R: rows in 3 groups, each row roughly a mix of its group's directions
R (114 x 10)
-.30 .22 -.24 .07 -.25 .11 .03 -.02 -.30 -.33
-.05 .23 .34 -.23 -.17 -.40 -.04 .23 .09 -.07
-.23 -.12 -.09 .49 -.09 .18 .06 .12 .11 .30
-.07 -.22 -.22 .12 .13 .42 -.16 -.29 -.15 .19
-.52 -.13 .06 -.13 -.23 -.02 -.25 .22 .03 .05
.28 -.34 -.05 -.16 .31 -.32 -.06 -.04 .10 .20
-.23 -.12 .02 -.20 -.18 -.11 -.26 .45 -.22 .03
.17 -.02 -.23 .20 .39 .27 -.23 -.12 -.06 .24
-.01 .07 -.29 .33 -.15 .42 .17 -.13 -.14 -.12
-.06 -.12 .34 -.04 -.27 -.29 .12 .40 .10 .01
.28 .20 -.01 .35 .23 .19 -.01 -.24 .23 .19
-.41 .01 -.07 -.03 -.18 .01 -.50 .10 .06 -.03
-.22 -.20 .01 .23 .03 -.17 -.17 .48 -.20 .10
-.45 .03 .19 -.03 -.29 -.06 .21 .26 -.12 -.13
.32 .17 -.24 .32 -.02 .28 .11 -.32 .00 .05
-.29 -.15 .18 .01 -.18 -.07 .09 .50 -.19 .02
.23 -.03 .31 -.07 .24 .10 .15 -.11 .23 .41
.02 .05 .14 .21 .11 .42 .30 -.26 .23 .08
.23 -.46 -.15 .04 .34 -.19 .12 .04 -.02 -.16
.16 .00 .17 .28 .20 .41 .24 -.04 .18 .22
.04 -.18 .13 -.48 .12 -.41 -.06 .08 .03 -.01
-.28 .33 -.14 -.27 .06 .26 .12 -.26 -.18 -.10
.11 -.13 -.20 .28 -.19 -.39 -.22 .24 -.03 -.18
-.25 .01 .01 .12 -.38 -.09 .19 .34 -.15 -.26
.39 .06 .04 .12 .21 .15 .41 -.23 .02 .14
.35 -.20 .28 -.29 .14 -.05 .09 -.11 .21 .27
.35 -.24 .29 -.08 .17 -.16 .04 .08 .24 .28
.43 .11 .07 .03 .17 .08 .42 -.23 -.01 .06
.42 .04 -.01 .18 .17 .11 .37 -.29 .07 .06
-.02 .25 -.19 -.07 .32 .17 -.41 .11 -.23 .08
-.59 .08 -.10 .00 -.07 .10 -.14 .23 -.14 .01
.52 .02 -.10 .28 .28 .04 .08 -.16 .04 .06
.27 -.11 .03 -.07 .15 -.27 -.12 .45 -.27 .07
.06 -.02 .10 -.41 .17 .01 -.04 -.49 -.05 -.14
.10 .05 -.21 .20 -.33 .04 .04 .32 -.31 -.26
.29 .03 .02 -.12 .26 .01 -.03 -.46 .21 .21
-.28 .01 .28 -.32 -.14 -.25 -.05 .24 -.10 -.26
-.17 .13 .32 -.18 -.26 -.15 .39 .16 .07 -.16
.13 -.19 .18 -.01 .03 .10 .47 -.33 .22 -.02
-.29 .37 -.27 -.18 -.16 .25 -.14 .04 -.05 -.19
.25 -.04 -.02 -.35 .02 -.15 -.07 -.41 .31 -.09
-.01 -.02 .06 .05 .34 .29 -.25 -.34 .11 .29
-.34 -.36 .19 -.05 -.35 -.08 .06 .03 .23 .04
.34 .13 -.26 .03 .11 -.25 -.21 -.36 .04 -.12
-.08 -.15 -.27 .25 -.22 -.31 -.31 .20 -.04 -.18
.24 -.02 -.39 .31 .13 -.02 -.36 -.05 -.11 .08
.20 .08 .04 -.18 .44 .09 -.09 -.33 .24 .16
-.54 -.09 .06 -.02 -.25 .13 -.22 .04 .16 .15
.07 -.20 .24 -.20 .26 -.44 -.09 .12 .19 .12
.19 -.29 .02 -.01 .05 -.48 -.04 .33 .03 .11
.31 -.15 -.15 .19 .31 -.06 -.16 -.39 .11 .09
.34 -.23 .05 -.02 .24 -.42 -.10 .13 .12 .17
.03 .04 .36 -.28 -.16 -.29 .29 -.16 .22 -.04
-.10 -.04 -.27 -.03 .01 -.38 -.38 .11 -.29 -.05
.03 .18 -.18 .46 .01 .37 .11 -.07 .14 .16
.23 -.06 -.37 .24 -.03 .33 -.04 .00 -.30 -.15
-.31 -.15 .09 .17 .02 -.12 -.12 .50 -.12 .15
.29 .30 .03 .41 -.18 -.12 .22 -.03 .20 .06
-.18 -.02 -.08 -.09 -.37 -.07 .04 .33 -.22 -.36
-.21 -.10 -.02 -.10 -.28 -.15 -.10 .50 -.21 -.06
.22 -.03 .16 .06 .32 .23 .06 -.20 .24 .38
.02 .18 -.15 -.02 .07 .48 -.04 -.43 -.07 -.02
.57 .05 -.10 .29 .07 -.18 .12 .02 -.07 .04
-.27 -.23 .13 .01 -.11 -.16 -.06 .52 -.15 .05
.01 -.14 .24 -.37 .10 -.43 -.15 .21 -.01 -.08
.29 -.14 -.09 .39 .25 .17 .12 -.10 .10 .28
.59 .06 -.21 -.05 .25 -.06 -.02 -.07 -.02 -.12
-.40 .10 .11 -.37 -.29 -.10 -.07 .04 -.03 -.23
.39 .14 -.28 .08 .22 .12 -.17 -.36 .04 .03
-.19 .20 .16 .40 -.37 .04 .21 -.13 .09 .06
.37 .17 -.02 .03 .07 .11 .19 -.50 .08 -.05
-.45 -.02 .01 -.19 -.29 -.07 -.36 .12 .00 -.06
.31 .13 -.10 .21 .24 .20 -.01 -.35 .19 .24
-.41 .20 .09 -.35 -.26 .05 -.05 -.14 .03 -.20
.26 -.41 .22 -.07 .17 -.27 -.04 -.02 .23 .18
.38 -.12 -.03 -.19 .08 -.42 -.14 -.28 .04 .00
-.49 .15 -.11 .05 -.07 -.04 -.21 .36 -.16 .00
.08 -.16 -.20 .07 -.14 .15 .02 -.24 .27 -.48
.08 .12 .20 .06 -.21 -.48 .16 .30 .16 -.03
.02 .14 -.28 -.19 -.28 -.19 -.12 -.09 -.12 -.44
-.36 .33 -.34 -.02 -.02 .10 -.29 .02 -.11 -.10
.11 .10 .26 -.37 .20 -.27 -.07 -.24 .24 .14
-.41 -.21 .01 .35 -.27 .04 .12 .21 -.04 .09
.44 -.18 .17 -.14 .19 -.21 .01 -.22 .17 .21
-.21 .02 .15 -.02 .27 .43 -.01 -.03 .11 .37
.30 .37 -.17 .24 .23 .05 -.17 .15 -.19 .14
.43 .00 -.05 .26 .23 .14 .25 -.25 .08 .13
-.46 .09 .00 -.33 -.24 -.03 -.14 -.04 -.03 -.27
.43 -.03 -.01 .37 .22 -.09 -.10 .24 .01 .18
.42 -.21 .27 -.01 .16 -.21 .05 .09 .21 .24
-.05 .26 .14 -.16 -.23 -.04 .29 -.30 .14 -.34
-.20 .36 -.05 .06 -.48 .17 .18 -.07 .01 .06
.36 .00 -.09 .41 .31 .15 .05 -.19 .12 .02
-.12 .06 .21 -.26 -.38 -.18 .22 .26 -.07 -.21
.16 -.28 -.04 .23 -.13 .00 -.02 -.41 .35 -.07
-.43 -.30 .13 -.13 -.27 -.09 -.08 .25 .05 .10
.25 -.12 -.10 -.04 .28 .22 -.08 -.44 .22 .13
-.51 -.09 .01 -.08 -.24 .09 -.34 .00 .13 .04
.30 .07 -.08 -.13 .21 -.07 -.09 -.52 .14 .10
-.04 -.01 -.24 -.11 -.01 -.42 -.36 .05 -.31 -.05
.43 -.03 -.12 .10 .34 .01 -.24 -.11 .13 .25
-.07 .16 .23 -.15 -.28 -.40 .13 .27 .03 -.20
.13 .03 -.41 .20 .22 .17 -.32 -.07 -.24 .05
-.28 .47 -.01 -.26 .08 .20 .12 .03 -.22 -.06
.41 -.12 -.13 .17 .36 -.02 -.04 -.19 .16 .23
-.06 .02 .00 .22 .24 .39 -.13 -.34 .12 .26
-.46 .07 .05 -.33 -.22 .11 .07 -.23 .04 -.17
.12 .45 .03 .06 .24 .25 -.04 -.09 .32 .17
-.43 -.01 .01 -.17 -.18 -.10 -.35 .29 -.07 -.05
-.45 .19 .06 -.32 .01 .30 .12 -.17 -.03 -.02
.41 -.03 -.02 .27 .29 .18 .17 -.18 .08 .22
-.15 .33 .00 .40 -.26 .27 .08 .17 .01 -.07
-.35 -.02 .17 .01 -.25 .09 .18 .46 -.10 -.08
.35 .03 .01 .15 .23 .17 .43 -.22 .02 .13

one row of each group, then the others: which group is each in?
.04 .00 -.21 .52 .25 .20 -.15 .10 -.12 .11
<107>
.14 .12 -.28 .23 .05 .46 -.04 -.27 -.04 .14
<14>
.18 -.47 -.01 .29 -.04 -.11 -.24 .01 .23 .15
<8>

.15 -.16 -.14 .28 -.15 -.19 -.07 .50 -.14 .02
<14>
.34 .05 -.06 .39 .30 .09 .06 -.18 .23 .14
<14>
.40 .36 -.15 .14 .11 -.01 .03 -.27 -.01 -.23
<8>
.26 -.32 .00 -.19 .41 -.16 -.25 .05 -.11 -.09
<14>
-.41 -.16 .15 .11 .03 -.02 -.06 .45 -.05 .20
<107>
-.50 -.01 .05 -.22 -.23 -.06 -.23 .24 -.05 -.04
<8>
.52 .22 -.08 .23 .18 .01 .14 -.21 .03 -.06
<8>
-.22 -.14 .09 -.12 -.24 .07 .34 -.38 .21 -.14
<8>
-.42 -.21 .27 -.02 -.18 -.02 .08 .33 .15 .13
<8>
-.35 -.11 -.20 -.18 -.29 -.14 -.35 .08 -.16 -.09
<8>
-.17 -.13 .05 -.50 .07 -.16 -.27 .25 -.07 .11
<14>
